One turning vector, and how many steps it has turned
The counts run from 0 to 739.
[ -8 -33 -18  -5   9   1  19 -40   6 -46  -6   0  10   7   0   3 -21 -30
   3  18  20 -33 -11  24   0   2 -12  -3  17 -41  19 -19   2 -22  11  -3
  11  24  10 -41  -7   1 -15  29   2   5 -10 -44   9] | 467
[  0  -7  18   3  -6   7  -6  -2 -33 -12  16   0  15  12 -25 -27 -18 -18
 -22 -28   5  -7 -23 -23 -16 -23  15  12  11 -20  21 -33  -3 -40  26  -9
  24  12   5  -2  19  20   1  18   0 -24   3 -22 -40] | 190
[  6 -27   4   9  22 -10  13  -9 -25 -15  -5 -43  20   5  -4 -14 -16  -3
  14  10  15   9  -5 -28   1  -7  29  18  45  20  19 -17 -10 -52  17 -14
  19 -19   2 -20  -1  19 -16  33  32 -22 -15 -17  -1] | 237
[-18  -3  22  14  -5  14 -14 -38 -39 -11  -5 -11   6   0 -17  -8  13   2
 -51  19  28 -21  -6 -25   0  -1  -2 -16  38   0  60  -8 -14 -25   5  23
 -10   1  16  -2 -14 -29  -7  13  23 -21 -13 -19 -20] | 441
[ -9   8   0   7   4 -10 -33 -39 -27 -16 -14  10   2  -7  -5  -2 -10 -37
 -20  -1   4 -26 -53   1   0   4  -1 -13   2 -46  30  -7 -11 -23   8  15
  31   3  14 -28  -6  -3 -13  14  -9  17  -6 -39  11] | 279
[-21 -14   2   2   5   9  -4 -28 -45 -17  15   5  26  -1  12  -5   6  11
 -21   3   2 -18 -33  11 -23  -5   0 -15  17  -8  31 -34  -1   5   5  20
  30   5 -33 -20  -3  29  -9  25   5 -12  41 -42  27] | 636
[-19 -48  22 -23   2  24  31 -17  -7 -20  16  14  23   0  -1  -5   9   1
   0 -12 -17 -11 -22 -19 -29 -11  -1  -4  36  -8  37 -17  22  -2  14  17
   3   8 -16   3 -23  22   4  31   9 -40  19 -20  -3] | 37
[ -6 -36  45  -8   9   3   6 -10 -16 -14 -11 -11  41   5  -1 -11  12   3
  13 -16   3 -19 -47 -30 -29  -3  26   4  32   7  25  -9   3   4   8  24
   8  -1  -5 -31 -27   6  -7  15   6 -25   7 -26  25] | 712
[ -1  -7   4 -18  32   9  13 -41 -32 -24   3 -40  -9   8  12   6  -7  -1
  -2 -15  -1   3  17 -18   6  10 -26  23  17  -7  -6  -4 -24 -38   7   9
  -4 -16 -15   0  -3  32  25  42  12   6   9 -26 -32] | 163
[-16 -13  12 -11  14  20   9 -38 -26 -14  12  -7  -3 -37  23  -5 -19 -12
 -13  16 -12  -6  -7 -11   9  16 -31   2  13   7  22  26 -24 -21   4  33
 -17 -17   5  -2 -52  23   0  43   5 -10   7 -14  13] | 739
[ -1 -47  13 -16  26  16  38 -27   5 -25 -15 -13  26   0  15  11  12 -17
  -8  27  16 -11 -32 -10  -2  21  -3  -3  27  -4  41   6   2 -33  -8  20
 -22 -18  -8 -17 -18  -3  -3  13   6 -23   2 -18  27] | 524
[-32  -7  14   9  10  16  18 -31 -11 -14  12  10 -11  -6  11  29   6 -16
 -45  17   4   9 -48  -5  15   7 -12  -2  27  24  18   7 -15 -21  -7  17
   3 -15 -17   1  -5  15  16  49  26  -2  36 -35  21] | 447
[-11  -4  43   2   4  10  22 -21  -3   2  39  21 -21  -5 -39   4   4 -18
  -3  -7  -6 -50  14 -23 -14  -1  28  11  32   3  24 -37   2 -17  35   3
   7   6  16 -32  15 -10 -19  17  14 -12   0 -31 -29] | 405
[-18 -38  34 -12  15  36  37  -5 -14 -18  23 -22  25   1  -6 -26   8 -12
  10  12  23 -10  -4 -26 -12   7  18   2  42  37  15 -10  -4  -3   3 -10
 -28 -17  10   1   2  14 -13  35  28 -28  23 -16 -15] | 611
[-11  19  31  11  -4   4 -17 -14 -36   7  44   5  -3   1 -27 -16 -10 -20
  -6 -30  -5 -24  -2 -21 -13  -7   3  28  11  14  -9 -17 -21 -17  33  24
  22  -2  26 -30 -10  30  -4  41   6  -5   9 -28 -19] | 416
[-15 -25   8   0  -4  41  -5   7 -14 -27  39  -1   4   5 -15 -38   8   3
 -18 -24   1 -26  -5 -25 -21   0  -8   1  35 -17  19 -22   0 -51  25  15
 -13  14   1  -1   1   7  11  32  14 -30  -7 -20 -35] | 705
[-15  -3  25 -15  19  15  -8 -26 -30  18  15  10 -11 -19  11 -22  29  20
 -10 -12 -40 -32 -22 -40  -1  19 -11  16  41   0  -3  -9 -36  -2  32  41
  -3 -32  13 -11  -6 -14   5  30  10   7   7 -21 -10] | 357
[-16 -12  58  -5  -2  38  12 -11 -30  -8  -3  31   9  -3 -19 -12  17 -13
 -25  -4   1 -35 -25 -40 -12  21   7 -21  20   3  33  -8  -2  -5  26  20
 -15   0 -19  -6  24  -9  12   7   6  -3  33 -30  -1] | 347
[ -6 -31  20 -17   2  31  15  -4  12 -16  16  17  -1 -19   6   0  -2 -26
 -27  17  -5   3 -57 -23  39  -1  -5  -5  39  15  10  13  -5 -29   3   6
 -11 -20  26   2 -14   2  -3  55  17   3   5 -28  22] | 7
[ -8 -38   0  -9  -3  26  21 -16  30 -47   7   2  -2 -12   0  13  -2 -38
 -11  28   8 -14  -9  -3  13  -1  13 -15  26  -8  24 -20   3 -41  14  18
  -7   5   9 -36 -14  -3 -17  25  16 -11  -2 -35  32] | 242
[-21   1  29  -7  11  24   5 -39 -44  -5  -8   0   8 -26   9  -2   4  -7
 -30  31   0   8 -30 -32   4   3   9 -18  36  13  43   8 -21   0   8  17
   5 -24  -1  10 -23   7  -3  32  28 -13  28 -31 -10] | 224
[  5 -43  -8  -9  31  -8 -17  -5 -40  -4   9  -7  14 -10   2 -30 -11   9
  15 -13 -21 -29 -18 -30 -13   6  -5  19  39 -19  -2 -13 -33 -47  32  20
  24 -20 -22 -11   2   0  -2   9  -6 -11  -4  -4   3] | 649
[  0 -32   2 -26  27  -5  22 -30 -15 -24  23  12  18  26  -7  -7  14  -7
  27 -34  -8 -45 -22 -13 -21   0  -3  41  28 -35   5 -22 -10  -5  21  15
  19  -3  -1 -10   2  26   5  22   1 -22  11 -15 -31] | 39
[-12 -30  49  -7   7  10  -6 -11 -32   2  -7  19  19  15 -35  -3  21  -5
 -31 -11   5 -26 -41 -44 -18   0   9 -10  17   6  29 -15   2 -12  19   8
   6   0 -15  -1  31 -12  11  11   5 -18  20  -8 -22] | 348
[ -8 -10   9 -21  14  29  20 -10   6   0  19  14 -29 -28  10   1 -14 -28
 -19   8 -32   6 -32 -16  28   7 -17   6  25  12  -1  13 -18 -23  -1  10
 -21 -11  21 -17 -11   4   5  66  11  15   6 -25   3] | 6
[ -4 -34  20   4  16  10   5  10 -22   6  26   8   6 -29 -15 -17  -9   8
  16   4 -11 -36   5 -16 -19  15  14   2  39  12  26 -27 -10 -36  28  25
   6 -13 -29  -9  -6  -4 -17   2   4 -39  19 -13  23] | 48
[-19 -21   7  18  24  -6 -17  -7 -54   1  11  -5  22   2 -13 -24  -1  -3
 -33  14  26 -24 -23 -14  -4  -5  -2   9  25  19   2 -35 -26 -18  -3  18
   6 -20 -10 -26  40   8 -11  20   7 -12  24 -10  27] | 284
[-18  -7  53   1  -7  22   8 -13 -23  -8  15 -29  -5 -21 -21   8 -41 -16
  -9  -4   1 -15  13 -20 -18   0 -10 -29   0  25  15  -5  -3  -8  22   6
   0  21 -11 -25 -11  23   2  41   8   3  34 -49   6] | 475
[-16 -20  32   7  19   5  12 -21 -52  33  24  -1 -12 -19 -23 -25 -27 -19
  -7  18   8 -24  -8  -9   1  10 -37   6   6  16   4  -3 -30 -13  -1   2
 -26  -1  -5  -6  28   3   2  43  -1   3  14 -14 -19] | 510
[  1  -2  13 -13  13  19  15 -30 -20 -10  20 -30 -21 -15   4  21 -16 -10
  -7  -6 -20  14   9 -25   0   0 -13  10  11  22   3   3 -24 -51  15  14
   0   9  -9 -10 -17  36  28  52  17   3   8 -23 -28] | 164
[ -2  19  20  10  10  -8   0 -29 -30  10  11 -21 -20  -3 -14 -16  -1   1
  -3 -20   6 -40 -15  -8 -18  -1   5  -3   4 -10  -4 -38  -6 -16  21 -14
  13  18 -10 -45  36  13 -10  28   3  17  13 -46 -39] | 632
[-11 -18 -14  -4  10  23  34 -32  18 -16  22  -4 -13 -26  21   5  16  -5
  -7  28  -7  -3 -39   5   2   9   4  -9  39   5  20 -25   4 -25 -20  17
  -8  -1   9 -35 -29  11 -11  40  19 -10   3 -42  33] | 682
[ 12 -27  32  14  21   9  29  -4   1  -1  13 -31 -11 -23 -12   0 -13   2
   3  -6  -4  -6   4 -25 -22   5  23  -7  24  34  15 -41   6 -51   7  -4
  -4  20 -30 -41  18   6  -5  15  12 -16  22 -39  18] | 623
[-22 -13  43  -3  11  33  17 -29 -21  -8 -14 -11  -3  -5  -5 -13 -10 -10
 -12  29  27 -19 -21   1   9  15 -20 -36  20  -1   7  17 -15   5   1  -8
 -36  -1   2 -18   0 -18   1  50  15  22  12 -48 -28] | 158
[ -4 -30   8 -17  -4  31  25 -20  20 -20  14 -12 -17 -32   0  12 -25 -32
  -7  31 -16 -12  14 -17  10  -8  -7 -15  13   6  24 -14   6 -43  10  24
 -14  10   4 -37 -23   4  -9  35   6   0   1 -33  30] | 241
[  1  -6   8   8  -4  12 -17  -7  -8 -12   5 -11  -8 -22 -22  -3  -8 -12
 -29 -16   0 -15 -12 -20 -33   0  -5  -2   1   4  21 -52   0 -66  -3  24
  -4  21 -15 -43  22  19   3  10  -5  -5  13 -26  20] | 342
[ -7  -9  17  -1  18  21  28 -25 -24 -17   2  -6 -16 -15 -11  17 -10  -8
 -29  16  -7  -1  19 -37  -6  -2  21   0  31  18  25 -32 -14 -54  27 -10
  14 -23 -26  -1   8  16   7  13  37  -9  23 -28 -24] | 312
[-10 -29  -6 -13   9  22  31 -21   2   4  28   2 -25 -23   2  -7  -6 -27
 -16  21 -21   3 -39  -7  16   4 -23  16  18  10  16 -12  -5 -50 -28  -3
 -26   0  14  -4   2  19   1  58   9 -15  -4 -16  -4] | 230
[-17  -6  27   7   3  18   8   9   4 -13  39   0  -7  15 -19  -4  10 -24
 -15 -35  11 -24 -43 -17  -9   9  14  15   5  15   0 -12   7 -46  12   1
 -16  17  -1 -14  22  19  22  48  20 -22   0 -40 -22] | 482
